In the rows, 128 means zero.
Families of rows that turns and mirrors carry onto each other, the same ones carrying the whole set onto itself: the rest of each named row's family, in list order:
4 families of 8 rows:
Dinad: [128 146 130 154 103 128 152 111 147 143 117 116 151 105 115 137]
kekav: [ 94 148 103 156 122 133 126 145 171 128  94 105 138 167 124 102]
Vevud: [ 93 153  95 161 120 118 137 135 156 121 102 106 157 171 107 123]
fopi: [124 127 135 146  96 147 153 122 129 159  67 115 150 123 146 118]
dipeg: [ 87 141 116 156 119 146 108 144 157 134  90 122 136 161 109  98]
foraz: [130 136 128 162  93 137 155 109 147 153 116 119 164 125 124 137]
kinu: [ 87 145 109 166 117 131 118 133 151 126 111 124 154 165  92 119]
suvus: [ 93 142  92 147 110 133 126 157 151 120  69 112 140 160 135 106]
pamaz: [138 120 123 148 100 133 156 120 155 141 106 129 161 111 118 135]
foveb: [ 95 147 112 165 123 138 126 158 138 120  59 106 149 159 133 106]
mumu: [137 134 142 152  99 148 146 121 155 167  95 111 146 127 129 116]
tabef: [117 116 137 141 119 138 165 113 138 150  71 118 148 117 133 115]
fad: [113 115 120 152 106 136 167 113 140 135  93 130 160 106 141 129]
rimo: [ 91 146  84 151 107 119 135 147 136 113  78 113 159 165 121 127]
venep: [104 122 122 153  94 140 164 113 125 124  88 108 140 104 135 135]
tepof: [112 139 122 149 101 126 161 111 119 134  92 120 156  99 133 139]
Mitem: [104 155 104 180 116 128 125 149 156 112 108 111 164 160 112 126]
tif: [ 81 152  92 168 115 120 127 138 125 112  81 132 149 154 126 125]
Rok: [ 81 139  95 159 106 128 121 138 124 114  87 132 161 158 106 130]
badi: [ 80 133 103 151 109 143 113 150 131 123  67 129 142 153 123 107]
debe: [116 129 121 158  90 136 162 111 120 146  88 122 168 120 141 138]
fut: [ 87 148  98 176 117 129 134 149 130 105  80 114 166 154 131 127]
vivaz: [106 158 113 161 121 130 110 147 160 133  90 122 128 163 108 106]
Nuvop: [133 143 144 141 109 139 144 122 154 157  95 109 133 108 121 116]
Lufa: [127 129 123 154  88 136 155 117 144 126 113 108 143 108 112 143]
Repi: [111 153 118 169 123 138 117 158 164 126  86 103 147 164 116 108]
mogup: [141 122 139 139 113 136 154 122 155 156  86 116 150 123 112 121]
fom: [113 125 141 142 105 145 159 116 132 143  71  98 126 115 125 119]
kom: [ 90 151 107 157 122 130 118 149 134 128  61 124 130 159 128 105]
Vav: [ 97 159  97 174 115 119 120 136 150 119 109 129 149 158 107 127]
fafev: [117 137 135 137 107 138 153 123 127 148  68 113 137 104 138 120]
sis: [135 132 141 143 100 141 148 121 151 146  97  97 130 118 103 127]

The rest of the family of vivaz: Dinad, tepof, tif, Nuvop, kom, Vav, fafev
The rest of the family of fad: kekav, Vevud, suvus, pamaz, tabef, rimo, mogup
The rest of the family of kinu: dipeg, venep, Rok, badi, Lufa, fom, sis

Families of rows that turns and mirrors carry onto each other, the same ones carrying the whole set onto itself: the rest of each named row's family, in list order:
8 families of 5 rows:
zulip: [153 129 110 146 139 116 115 127 114 119]
bef: [129  98 124 123 116 127 126 135 154 121]
Rato: [143 149 133 125 149 122 106 117 121 137]
nupi: [150  97 122 137 123 123 140 129 132 112]
fosoz: [155 128 121 153 136 141 125 148 113 140]
zot: [125  92 122 124 121 120 152 140 132 130]
dakin: [149 154 117 127 144 130 124 121 110 147]
feb: [110 113 120 111 106 145 158 127 120 130]
Vefeb: [141 117 115 161 131 124 130 125 111 143]
naza: [142 104 123 144 129 142 143 154 136 139]
Furiz: [156 114 127 136 139 116 113 117 131 137]
vali: [120  95 123 146 120 128 148 133 136 134]
kopa: [130 161 146 109 129 149 129 121 114 127]
Mipiz: [117 118 138 127 127 151 144 160 146 128]
Vurab: [ 95 119 143 126 118 141 145 137 140 122]
Migu: [ 94 146 115 107 121 141 140 132 117 132]
Mekes: [104 156 142 114 130 134 119 137 108 115]
num: [129 165 121 127 149 125 119 130 113 119]
vura: [150 108 114 142 129 115 133 130 103 138]
Manu: [138 148 126 136 135 123 114 129  89 129]
rubus: [143  98 140 122 127 125 133 121 148 130]
Vive: [124 114 139 113 123 138 159 133 140 109]
fuveb: [117 126 151 107 112 147 129 130 141 110]
guza: [122 154 121 122 127 130  98 128 101 129]
zalo: [ 96 121 140 106 122 131 144 144 134 116]
Digu: [122 154 149 105 144 135 122 120 132 130]
pobu: [132 124 102 142 111 128 108 124 100 126]
Luva: [109 110 127 100 115 138 152 135 135 134]
ras: [136 156 135 142 138 150 115 149 111 133]
Mutip: [ 98 155 145 130 129 145 127 131 116 123]
pugen: [111 154 139 106 139 139 145 133 129 113]
nule: [150 120 114 138 119 126 110 122  98 135]
bima: [107 152 104 125 124 131 110 130 105 130]
felet: [149 115 102 135 136 116 122 130 135 143]
subi: [142  92 117 125 112 131 143 125 119 138]
zegeb: [113 149 144 126 132 156 126 157 130 123]
nog: [122 122 154 103 130 137 138 122 148 126]
vif: [133  99 112 134 100 137 138 123 109 126]
kos: [126 154 128 150 136 135 117 124  98 136]
Tiv: [ 95 148 129  98 126 138 124 136 125 128]

The rest of the family of vura: zot, Mekes, Manu, zalo
The rest of the family of Digu: Rato, Furiz, rubus, nog
The rest of the family of bima: feb, Migu, pobu, vif
The rest of the family of kos: Vefeb, vali, Vurab, Mutip
The rest of the family of Vive: zulip, nupi, num, pugen
The rest of the family of naza: fosoz, Mipiz, ras, zegeb

